One turn sends every row of this set to another row. A few are shown first. Where does it send the rows asked after them?
K_18: [-0.53 -0.95 -1.35  1.86  1.58  0.04  0.62  0.56 -0.16 -3.76 -0.07 -2.26
  0.25  1.18  2.38 -1.31 -1.61  1.75  1.22 -1.01  0.80  0.73]
K_226: [ 1.08 -0.75  1.25  2.67  0.99 -2.87  0.44 -0.18  0.54  0.66  2.08 -4.36
  2.23  1.28  1.33 -1.12 -0.53  3.33  1.68 -0.90  2.33  0.42]
K_619: [ 1.83  0.30  1.37 -0.89 -1.04  0.67 -2.91 -0.74 -0.61 -0.48 -1.00 -0.82
 -0.72  0.88  0.78  0.33 -2.13  0.85  3.02 -0.39  2.20  0.09]
K_488: [ 1.02 -1.73 -0.45  1.80 -0.34  0.38 -1.46 -0.48 -0.08  0.75  0.85 -1.16
 -2.42  1.14  2.05  0.85 -0.82  2.52  0.26  1.30 -2.03 -0.07]
K_20: [ 2.10 -1.82  1.28 -1.62  0.24 -3.47 -0.57 -0.67  1.26 -2.01 -1.09 -0.66
  1.21  1.62  0.85  0.10  0.66  1.86  0.62 -0.78  3.26 -1.32]
K_957: [ 2.52 -0.30  1.57 -1.51 -0.69  0.79 -1.86 -0.34 -0.40  0.35 -0.37 -1.85
 -0.49  0.97  0.38 -0.05 -2.47  0.64  3.23 -0.44  1.63  0.81]
K_923: [ 0.38 -0.28  1.11  1.55  1.31 -1.95  0.51 -2.43 -0.48 -1.80 -0.78 -0.58
  0.66 -0.72  1.23 -1.38  0.03  2.72  0.35  1.18 -2.16 -0.31]
K_13: [ 0.92 -1.23  1.82  2.48  1.93 -2.16 -1.30  0.24 -0.63  0.03  1.34 -3.88
  1.99  0.89  0.88 -1.13 -0.63  1.03  1.64  0.35  3.23 -0.42]
K_825: [ 2.63 -1.51  0.43 -1.22 -0.11 -4.10  0.32  0.56  2.24 -1.66  0.55 -0.82
  1.21  2.40  1.93  0.77 -0.04  3.56  0.49 -0.93  2.79 -0.03]
K_609: [-0.44 -1.15 -0.90  1.98  1.72 -1.11  0.05 -1.16 -0.01 -0.98  0.87 -0.18
  0.17  0.54  2.25  0.87  0.50  2.86 -0.79  2.10 -1.08  0.47]
K_458: [ 1.00 -1.68  1.44  0.23  0.08  0.90 -0.75 -2.22 -0.54  0.01 -0.46 -1.83
 -1.04  0.87  0.70 -1.15 -2.15  2.46  1.02  0.30 -2.45 -0.70]
K_213: [-0.70 -2.56  0.33  2.17 -0.05 -1.66 -0.65  0.74 -0.08  0.88  1.92 -1.72
  1.81 -0.63  0.56  1.08 -2.96  3.62  1.53 -0.55 -0.93 -0.39]
K_738: [ 2.10 -1.83  0.51 -1.56  0.11 -4.12  0.31 -0.20  1.74 -1.34 -0.11 -0.64
  1.57  1.85  2.03  0.98  0.88  3.05  0.89 -0.89  2.82 -0.57]
K_157: [-0.05  0.42 -1.55  3.76 -0.22 -1.46  0.00  0.89  0.04 -2.89 -1.25 -2.36
  0.30  1.58  1.69 -1.49  0.12  2.47  1.42 -0.39  0.03 -0.24]
K_346: [-0.07 -0.13 -0.41  1.87  1.12 -1.70  0.52  1.09 -0.24 -2.76 -1.23 -2.78
  1.23  1.38  3.46 -0.61 -1.04  1.44  3.40  0.46 -0.70  0.48]
K_846: [-0.08 -2.41  1.59  2.61 -0.39 -1.35 -1.55  0.21 -0.43 -0.03  0.34 -1.97
  0.60 -1.41 -0.83 -0.23 -3.05  1.76  1.35 -0.46 -0.62 -1.41]
K_71: [-0.08 -1.26  1.01  1.49  0.90 -0.56  1.14 -2.58  1.27 -1.21 -0.87 -2.35
 -0.96  1.26  1.73  0.42 -0.87  1.53  0.23  2.03 -1.37  0.60]
K_288: [ 1.25 -1.05  0.16  0.69  0.41 -0.89 -0.87 -0.80 -1.37  0.46  1.00 -0.22
  0.11 -0.25  2.24 -0.49 -0.86  4.28  1.30  0.30 -3.34 -0.36]
K_29: [ 2.84  0.04 -1.04  0.61 -1.55 -0.10 -1.70  0.90  0.33  0.69  1.85 -0.60
 -2.00  0.41  1.29  0.87 -0.83  2.70  1.25 -1.42  1.88  1.78]
K_529: [ 3.26 -1.66  1.57 -0.81 -0.24 -4.08 -0.55  0.57  2.26 -2.30 -0.65 -1.13
 -0.49  1.61  1.69  0.46 -0.15  1.33  0.79 -0.32  3.06 -0.41]
K_351: [ 1.60  1.41  0.18 -0.85 -1.65 -0.82 -1.42 -0.73 -0.46  0.59  0.16 -0.23
  1.88  1.28  1.27  0.18 -1.33  4.73  3.32 -1.63  0.77  0.44]
K_159: [ 0.26 -2.55  1.07  3.22 -1.12 -1.91 -0.51  0.70  1.12  0.73  1.07 -2.78
 -0.86 -0.89  0.85  1.38 -2.90  2.01  1.68 -0.26 -1.00 -0.14]
K_42: [ 1.99 -1.10  1.57  3.27  1.36 -3.09 -0.29  0.35  0.43 -0.41  2.20 -3.81
 -0.07 -0.53  1.97 -1.12 -0.48  1.47  1.33 -0.81  2.81  0.66]
K_163: [ 2.68  1.36  0.29 -0.50 -1.66 -1.45 -1.37  0.25 -0.87  1.32  0.39 -0.64
  1.78  0.61  0.58 -0.47 -0.70  4.20  3.27 -1.31  0.10  0.49]
K_680: [ 2.54  0.59 -0.52  0.56 -1.92 -0.71 -1.67  0.18  0.74 -0.09  1.11 -0.17
 -2.24  0.05  2.57  1.37 -1.07  3.01  2.08 -1.58  1.67  1.70]
K_142: [ 2.38 -1.41  1.29 -1.40  0.11 -3.63 -0.97  0.32  1.08 -2.05 -0.86 -0.53
  1.90  2.28  0.47 -0.31 -0.04  2.36  0.64 -0.34  3.13 -1.35]
K_796: [ 2.67 -1.88  1.04 -0.76 -0.40 -3.99 -0.13 -0.21  2.29 -1.81 -0.88 -1.09
 -0.35  1.52  1.80  0.95  1.00  1.69  0.57 -0.65  3.14 -0.60]

K_213 -> K_159
K_18 -> K_346
K_738 -> K_796
And these:
K_825 -> K_529
K_619 -> K_351
K_488 -> K_458
K_29 -> K_957
K_42 -> K_13
K_923 -> K_609

One turn sends every row of this set to another row. A few are shown first. Where does it send the rows asked after them?
K_800: [ 0.56 -1.97 -3.35  2.41 -1.11  0.52  1.75  0.92  0.57 -0.16 -0.52 -0.46
 -0.75  1.21 -0.75  0.99  2.07 -0.13 -0.47  1.36 -0.28 -0.56  1.36]
K_590: [-0.27 -1.93 -2.74  1.47 -0.81  0.79  1.50  1.07  0.30  0.34 -0.94 -0.70
 -2.43  1.30 -1.83 -0.27  0.06  0.69 -0.15  0.05  0.07  1.00  1.08]
K_513: [ 2.71  2.23 -0.26  2.14  0.79  0.97 -0.88 -1.93 -0.44 -0.49  1.09  0.59
  0.46  0.28 -0.61 -0.77 -0.57  0.74 -1.07  2.33  0.36 -1.97 -1.11]
K_670: [ 0.86 -0.67 -1.02  1.73  0.74  0.23  1.24  0.66  0.15 -0.72 -0.85  0.55
  1.44  0.40  1.04  0.32 -2.69 -1.60 -0.20 -2.15 -0.29 -0.89  0.74]
K_158: [ 1.66 -1.73  1.99  1.19  0.60  0.29  0.45  1.20 -0.48 -1.61  1.62 -0.55
  1.50  0.28 -2.31  1.24  1.52  2.23 -0.57  0.35  2.10 -1.16 -0.93]
K_255: [-1.75 -0.72  1.22  2.15  0.05  1.66 -0.42 -0.66  2.15 -1.75  2.74 -0.78
 -0.80 -2.00 -0.18  0.57 -0.40  1.94  0.04  0.70 -0.65 -0.20  1.74]
K_928: [-0.25 -0.69 -2.82  1.41  0.03  1.39  1.44  1.03 -0.12 -0.85 -1.11 -0.92
 -1.58  0.22 -2.37  1.13  2.05 -0.76 -0.79  1.23 -0.41  0.09  0.83]
K_452: [ 0.83 -1.06 -1.40  1.55  0.78  1.48  2.72  0.11  0.47 -0.30 -1.59  0.68
 -2.64  1.54 -1.37 -0.11  1.74  0.44 -1.65  0.12  0.43  0.04  0.88]
K_842: [ 0.45  0.01 -2.15  1.93 -0.59  0.21  3.03  0.69 -0.22  0.28 -0.79 -0.05
 -1.63 -0.73 -2.42  0.09  0.90  0.34 -0.54  2.05  0.84 -0.59  1.25]
K_974: [-0.62 -1.69 -0.52 -0.39  1.05  0.30 -0.57 -2.79  0.06 -0.09  1.52 -2.18
 -0.48 -0.63 -1.02 -0.81 -1.14  0.84  0.53  2.22 -2.46 -0.68 -0.54]
K_160: [-1.13 -1.86  1.66  2.48  0.55  2.08 -0.43  0.28  1.43 -1.62  1.88  1.04
 -0.70 -2.07 -0.24  1.36  0.33  1.33  1.19 -0.49 -0.14 -1.17  1.51]
K_174: [ 3.12 -1.40  0.33 -0.31 -0.79  0.23 -0.56  0.10  0.46  1.87 -0.81  0.71
 -1.01  1.07  0.26 -0.51  0.70  0.62  2.43 -1.22  0.14  0.19  1.37]
K_827: [ 0.94  2.01 -1.01  1.98  0.96  1.02 -0.54 -1.95  1.87 -0.64 -0.63 -0.23
  0.97  0.52  0.73 -0.18 -0.26 -0.14 -0.91  1.89  0.47 -0.11 -2.41]
K_955: [-0.24 -0.91  1.14  1.98 -0.16  1.08 -0.70 -0.96  1.82 -2.36  2.53 -0.28
 -0.45 -2.84  1.15  0.61  0.97  1.56  0.35 -0.86 -1.29  0.10  0.18]
K_39: [-0.68 -0.19 -0.81 -0.06  2.64  0.76  1.18 -0.69 -0.19  0.50  1.20 -1.22
  0.47 -0.72 -1.07 -2.01 -2.09  1.04  0.93  0.71 -1.41 -0.54 -0.76]
K_731: [-0.73  0.18 -0.75 -0.39  1.10  0.88  1.29 -2.55  0.85  1.31  2.02 -1.14
 -0.73 -0.04 -2.48 -0.59 -1.89  0.35  0.75  1.47 -0.77 -0.28  0.03]
K_342: [-0.92 -0.60 -0.60  0.20  1.64  0.28 -0.36 -1.85  0.90 -0.12  1.38 -1.54
 -0.70 -0.92 -1.22 -0.44 -2.33  0.30  0.67  2.08 -2.50 -0.15 -0.47]
K_263: [ 2.70 -1.49  0.59 -0.75 -0.84 -0.75 -0.85 -2.37  1.41 -0.53 -0.91 -2.24
  0.46  0.64 -0.68  0.79 -1.05  0.91 -2.27 -0.84 -1.68 -0.11  2.35]
K_92: [-1.55  0.03  0.38 -0.86 -0.04  0.84 -0.69 -0.75 -0.30  0.75  0.27 -1.38
  0.28 -2.48 -0.39  2.56  2.24  1.01 -0.94  0.85  2.02 -0.64  0.82]
K_853: [ 2.32  0.37  0.41 -0.26 -0.89 -1.35  0.69 -2.80  1.56 -1.45 -0.77 -0.54
  0.25 -0.31 -0.71  0.74  0.44  1.83 -1.70  1.02 -0.86 -1.09  3.58]
K_438: [-1.38 -0.42  1.95  2.47  0.60  1.45 -0.97 -0.29  1.81 -2.56  1.87  0.80
 -0.35 -1.28  0.03  0.55  0.96  1.71 -1.49  0.03 -0.48 -1.06  1.87]
K_984: [ 2.96 -0.76  0.98 -0.90 -0.21 -0.39 -1.52 -1.51  0.87  0.92  0.58  1.44
 -0.38  0.29  0.59 -0.66  1.40  0.63  2.50 -0.06 -0.80 -0.55  1.33]
K_453: [ 0.59  0.05 -0.91  2.02 -0.33  0.07  2.39 -0.56  1.71 -0.37 -0.58  0.49
  1.80  0.02 -0.73  0.37 -2.13 -0.74 -1.62 -2.02  0.73 -1.41  2.13]
K_24: [ 3.40 -2.13  0.02  1.16 -1.06 -0.03 -1.23 -1.01 -0.09  1.56 -0.92  0.25
 -1.07  0.68  0.09  0.06  2.98  1.21  1.01 -0.82  0.05 -0.80  1.54]
K_945: [ 0.03 -1.44 -2.13  2.75  0.19  0.01  0.92  0.49  0.36 -1.43 -1.60 -0.04
  2.15 -0.33  0.42 -0.08 -1.63 -0.23 -1.68 -1.40  0.39 -2.01  0.29]
K_969: [ 2.10 -1.68 -0.64 -1.46 -0.95 -0.09 -1.05 -2.12  1.82 -0.46 -0.46 -1.49
  0.33  1.30 -0.62  0.10  0.85  2.38 -1.98  1.14 -1.70 -1.81  2.24]
K_765: [ 1.15 -1.26 -1.79  2.33  0.48  0.05  1.60  0.95  0.09 -1.49 -1.49  0.43
  1.86  0.49  0.29  0.33 -1.79  0.10 -1.34 -1.92  0.97 -1.14  1.40]
K_500: [-1.17 -0.12  1.45 -0.11  0.23  1.45 -1.13 -0.67 -0.62  1.31  0.35 -0.93
  0.52 -2.43  0.20  2.91  0.66  1.03  0.07 -0.85  1.23 -2.26 -0.01]
K_236: [ 2.33  1.80 -0.32  2.01  0.41  2.00 -2.16 -0.78  0.02 -0.53  0.24 -1.51
  1.24  0.88 -0.79 -0.68  0.68  0.43 -1.15  1.54 -0.52 -1.05 -2.02]
K_515: [ 3.40 -0.96  0.97 -0.02 -1.47  0.06 -1.32 -1.13 -0.40  2.38 -0.43 -0.14
 -1.26  0.77  0.26  0.09  2.02  1.01  1.14 -0.32 -0.06 -0.41  1.45]
K_501: [ 2.08  0.25 -1.70  2.74  1.11  2.03 -1.43 -1.08  0.49  0.48  0.79 -1.48
  1.40 -0.10 -0.15 -0.42 -0.43 -0.14 -2.06  1.93 -1.02 -1.85 -1.34]
K_697: [ 3.01 -1.32  1.79 -1.42 -1.20  0.16  1.04 -2.73  1.70 -0.78 -0.68 -1.66
  0.25  0.07 -0.60 -0.04  0.42  0.12 -2.07  1.60 -0.85  0.10  1.32]
K_378: [ 0.61 -1.66  0.24  0.49  0.52  0.03  0.94  0.91 -0.58 -2.43  1.71 -0.29
  0.54  0.11 -0.92  1.11  0.72  2.88 -0.01 -1.76  1.05 -1.32 -2.27]
K_52: [ 0.18 -0.89  1.07 -1.92  0.80  0.10 -0.67 -1.57  0.37  1.20  0.89 -0.97
 -0.12 -2.51  0.28  2.03  1.69  0.83  0.00  0.10  2.31 -1.87  0.69]
K_89: [ 0.01 -0.53  0.11 -0.91  1.92  0.36  0.17 -1.82  0.47  1.03  0.75 -2.15
 -0.42 -0.35 -0.58 -0.69 -2.42  0.55  1.30  0.29 -2.52  0.35  0.21]
K_383: [ 3.75  0.11  0.80  0.87 -0.97  0.23 -0.46 -2.00  1.14  2.03  0.73  1.18
 -0.37  1.47 -0.86  0.18  1.39  0.56  1.44 -0.78  0.91 -0.54  1.37]
K_959: [ 1.68 -1.65  0.13 -0.30  0.18 -0.50 -0.07 -3.34  1.29 -1.97 -2.25 -1.51
  0.60  1.24 -0.87  0.33  0.40  0.26 -1.34  0.01 -0.79  1.03  2.37]
K_179: [ 0.99 -0.81 -0.58  1.44  0.09 -0.81  2.37  0.89 -0.20  0.09 -1.42  0.37
  1.50 -0.62  0.66  0.61 -0.35 -1.28 -0.67 -2.46 -0.25 -1.34  2.05]
K_658: [ 0.56 -0.60  0.56 -0.80 -0.50  1.51 -1.47 -0.58 -0.54  1.76  0.76 -0.56
 -0.88 -2.15 -0.54  2.77  1.76  0.78 -0.31  0.00  2.44 -1.38  0.74]
K_756: [ 1.12 -1.15  1.25  1.70  0.46 -0.31  0.79  1.10  0.02 -2.00  1.29 -0.66
  1.64  0.99 -1.51  2.22 -0.17  2.51 -0.86 -1.39  1.82 -1.99 -0.49]
K_587: [ 0.57 -2.31  2.11  0.34  0.26  0.53  0.85  0.38 -0.34 -1.39  1.40 -1.16
  1.83 -0.01 -1.29  1.65  0.21  3.37  1.09 -0.87  1.53 -1.45  0.06]
K_720: [ 2.20  0.62 -1.46  2.42  0.30  1.48 -2.55 -1.47  0.07  0.11  0.80 -0.20
  0.40  0.85  0.47  0.01 -1.30 -0.99 -0.31  0.95  0.16 -0.03 -1.88]
K_403: [-0.08 -1.50 -1.14  2.17 -0.25  0.84  1.13  0.25  0.70  0.26 -2.53 -0.76
 -1.79  0.46 -2.54 -0.90  0.90 -1.14 -0.39  0.98 -0.09  0.98 -0.15]
K_989: [ 2.07 -0.98  0.09 -1.11 -1.40  0.72 -0.66 -1.67  1.63 -2.71 -0.96 -1.30
  0.83  0.64 -0.64  0.09  0.95  1.25 -2.08  0.51 -1.20 -0.53  3.21]
K_845: [-1.64 -0.38  1.36  2.50  1.29  1.55  0.06 -0.60  1.86 -1.37  2.63 -0.01
 -0.46 -2.13  1.29 -0.57  0.01  1.21 -0.17  0.02  0.34 -1.40  1.01]
K_162: [ 0.34 -1.27  0.27 -1.39 -0.62  1.21 -0.31 -0.25 -0.49  0.74  0.18 -1.05
 -0.61 -3.59  0.00  1.76  1.72  1.14 -1.17 -1.70  1.17 -1.16 -0.08]
K_292: [ 1.50  0.58  0.24  1.50  0.12  1.81 -1.91 -2.45 -0.62 -0.49 -0.95 -0.29
  0.53  1.91  0.15 -1.62 -0.44 -0.76 -1.38  0.93  0.28 -0.46 -1.60]
K_900: [ 1.01 -2.05  1.86  1.48  0.72 -1.05  2.04  1.44  0.41 -1.26  1.41 -0.46
  0.60  0.45 -1.14  1.09  1.26  1.85  0.10 -1.17  1.92 -2.15 -0.42]

K_52 -> K_900
K_160 -> K_500
K_974 -> K_24
And these:
K_697 -> K_452
K_179 -> K_39
K_853 -> K_842
K_383 -> K_453
K_989 -> K_928
K_89 -> K_174
K_955 -> K_162
K_501 -> K_969
K_158 -> K_438
K_342 -> K_515
K_959 -> K_403
K_720 -> K_263
K_756 -> K_255

